Here are the same points, seen from different sides; a view may also be mirrored.
A view may leave some points out, and in a few views one point is out of place. Which views, in the order they come, and which point in each? Write no view if none.

Scene 1 (7 views)
In the rows, zero is written as 128.
view 1:
  muro [147  81 147 131 114 125 152 121  86  89  88  79  78 147  84 110]
  big [129  93 166 113  93 148 140 133  98  92  91  90  71 137  80 102]
  rako [143  92 151 125 106 143 147 128  76  84  88  87  85 145  85 100]
  Nuvo [147  83 147 128 112 129 150 118  81  86  86  85  82 145  85 107]
  pokil [139  86 154 119 105 135 145 119  87  87  86  92  78 140  83 106]
  Val [138  78 163 115 108 135 147 133  87  80  89  93  67 131  83 105]
  zunuf [132  89 158 106  96 140 139 109  88  84  80 108  79 133  83 104]
  Rafan [140  92 153 118 101 143 144 119  78  83  84  96  85 141  84 101]
  sota [133  83 158 113 101 130 142 115 101  93  86  93  70 137  81 111]
  redot [140  81 158 120 108 133 147 127  89  86  88  88  72 137  83 107]
  zera [139  90 156 114 102 144 143 121  77  80  84 101  82 136  84 100]
view 2:
  redot [146 135  98 111 110 116 126 141 137 113 147 132 147 136 105 127]
  Val [148 138  94 114 114 119 131 144 134 112 149 134 142 139 113 130]
  Rafan [147 129  95  98 113 106 121 127 148 103 151 135 146 141 109 130]
  muro [144 129  98 109 107 106 120 148 143 115 142 125 151 132  90 120]
  zera [147 132  93 101 113 108 124 128 147 102 153 136 143 143 115 131]
  Nuvo [144 129  96 105 107 103 119 144 147 110 144 126 148 135  95 121]
  rako [149 123  91  99 118 104 123 135 146 109 146 135 149 138 100 130]
  sota [143 143 110 111 102 124 123 130 135 110 151 130 151 136 108 124]
  pom [149 133  93 113 118 118 131 147 132 116 146 136 145 137 107 132]
view 3:
  rako [109 103 129 139  63 126 186 115  89 132 127 128  81 150 173 173]
  zunuf [117 110 133 151  64 123 180 114  99 124 133 144  96 145 154 149]
  big [133 102 128 137  67 127 189 113 102 137 130 139  97 161 174 152]
  redot [120 104 131 149  69 132 182 116  84 142 121 138  86 153 170 161]
  Val [117 103 132 150  69 136 181 116  85 144 121 135  95 153 174 152]
  sota [133 107 131 152  71 128 181 115  91 138 122 149  88 152 158 155]
  pom [110 101 131 141  64 133 185 116  87 141 125 127  92 155 182 159]
  pokil [118 106 131 148  67 127 182 115  88 134 125 139  84 150 163 163]
  zera [107 107 131 145  62 126 182 115  94 128 132 133  91 147 166 158]
  Rafan [110 106 130 143  63 123 184 115  94 127 131 133  86 147 165 165]
view 4:
  Val [162  99 154 142  83 108 185 136 109  85 167 153 137 107  90 134]
  Rafan [171  85 158 144  85  90 187 141 113 102 164 152 145  97  97 138]
  pom [170  95 149 136  81 104 185 132 103  92 160 154 145 104  91 140]
  redot [162  93 153 146  82 101 181 134 111  89 168 151 131 102  90 138]
  muro [166  78 148 150  79  98 171 128 114  92 169 149 122  98  96 148]
  big [155 109 156 142  79  86 189 141 102  94 162 155 140  97  80 133]
  pokil [163  88 157 148  84  94 183 138 114  95 168 151 134  99  94 137]
  Nuvo [169  77 152 149  82  97 175 131 116  96 169 149 128  99  99 146]
  sota [152  98 161 153  83  91 184 142 117  89 173 150 125  99  87 131]
  zunuf [161  94 170 149  90  88 195 151 119  98 172 152 143  99  95 125]
view 5:
  sota [243  85  98 103  89  66 153 120  92 160  78  82 126 138  73  92]
  muro [252  74  89 118  80  57 141 123  82 178  73  97 130 136  80  85]
  redot [240  79  96 104  84  61 140 126  86 171  79  88 131 142  75  86]
  rako [236  71  96 115  76  62 131 133  94 178  79  85 131 132  84  80]
  Nuvo [250  72  92 119  78  61 137 124  86 175  76  93 132 131  79  86]
  zunuf [236  81 106 105  82  76 139 124 101 155  87  72 132 127  69  93]
  Rafan [236  74 100 113  77  68 132 131  98 170  83  79 132 127  79  85]
  pom [230  75  99 100  79  60 128 135  87 177  82  86 134 145  79  79]
  big [225  84 101  96  88  62 148 133 100 167  80  73 122 144  82  82]
view 6:
  redot [137 133 125  81 142 119 150 110 111 141  71 107 127 117 155 140]
  big [144 137 112  77 134 119 165 121 124 140  72 117 130 114 143 139]
  Nuvo [131 134 134  81 144 119 148 111 107 134  71 105 127 117 173 134]
  Rafan [128 132 123  79 137 126 158 122 112 128  69 113 135 126 161 131]
  sota [132 132 127  75 138 114 157 112 113 148  68 107 128 108 143 129]
  rako [136 136 124  82 140 125 155 120 113 127  72 113 131 125 171 138]
  pokil [131 132 127  79 140 120 154 115 111 137  69 108 130 118 157 132]
  zunuf [121 127 122  75 133 124 161 120 111 137  64 111 136 124 139 123]
  muro [136 136 136  81 146 115 147 108 107 138  73 103 124 111 175 136]
  Val [139 131 119  83 142 123 149 107 111 143  71 107 128 123 146 145]
view 7:
  Nuvo [121 127 156 136 142 122 122 130 114 118 147 129 133 124 131 141]
  muro [120 129 156 141 139 120 120 133 111 120 144 133 134 124 126 144]
  pokil [125 131 156 133 139 122 133 130 123 117 142 125 137 123 132 130]
  Val [122 138 148 135 126 118 127 136 126 115 145 124 137 115 122 132]
  redot [124 136 153 136 132 119 128 134 124 117 142 125 140 121 127 130]
  zera [128 129 154 123 140 125 136 126 129 112 150 116 135 120 137 125]
  sota [127 135 159 141 135 118 141 132 124 120 130 128 144 128 131 122]
  Rafan [126 127 155 125 143 126 138 125 126 113 150 119 130 119 135 130]
  zunuf [132 130 161 126 144 124 146 125 132 114 139 117 142 128 143 115]
  big [127 137 149 134 126 120 152 132 135 115 137 123 134 113 121 119]
  rako [123 127 151 128 139 125 132 128 122 113 153 122 126 114 127 138]
Views that do not fit: view 2, view 7
  moved in view 2: pom
  moved in view 7: Val
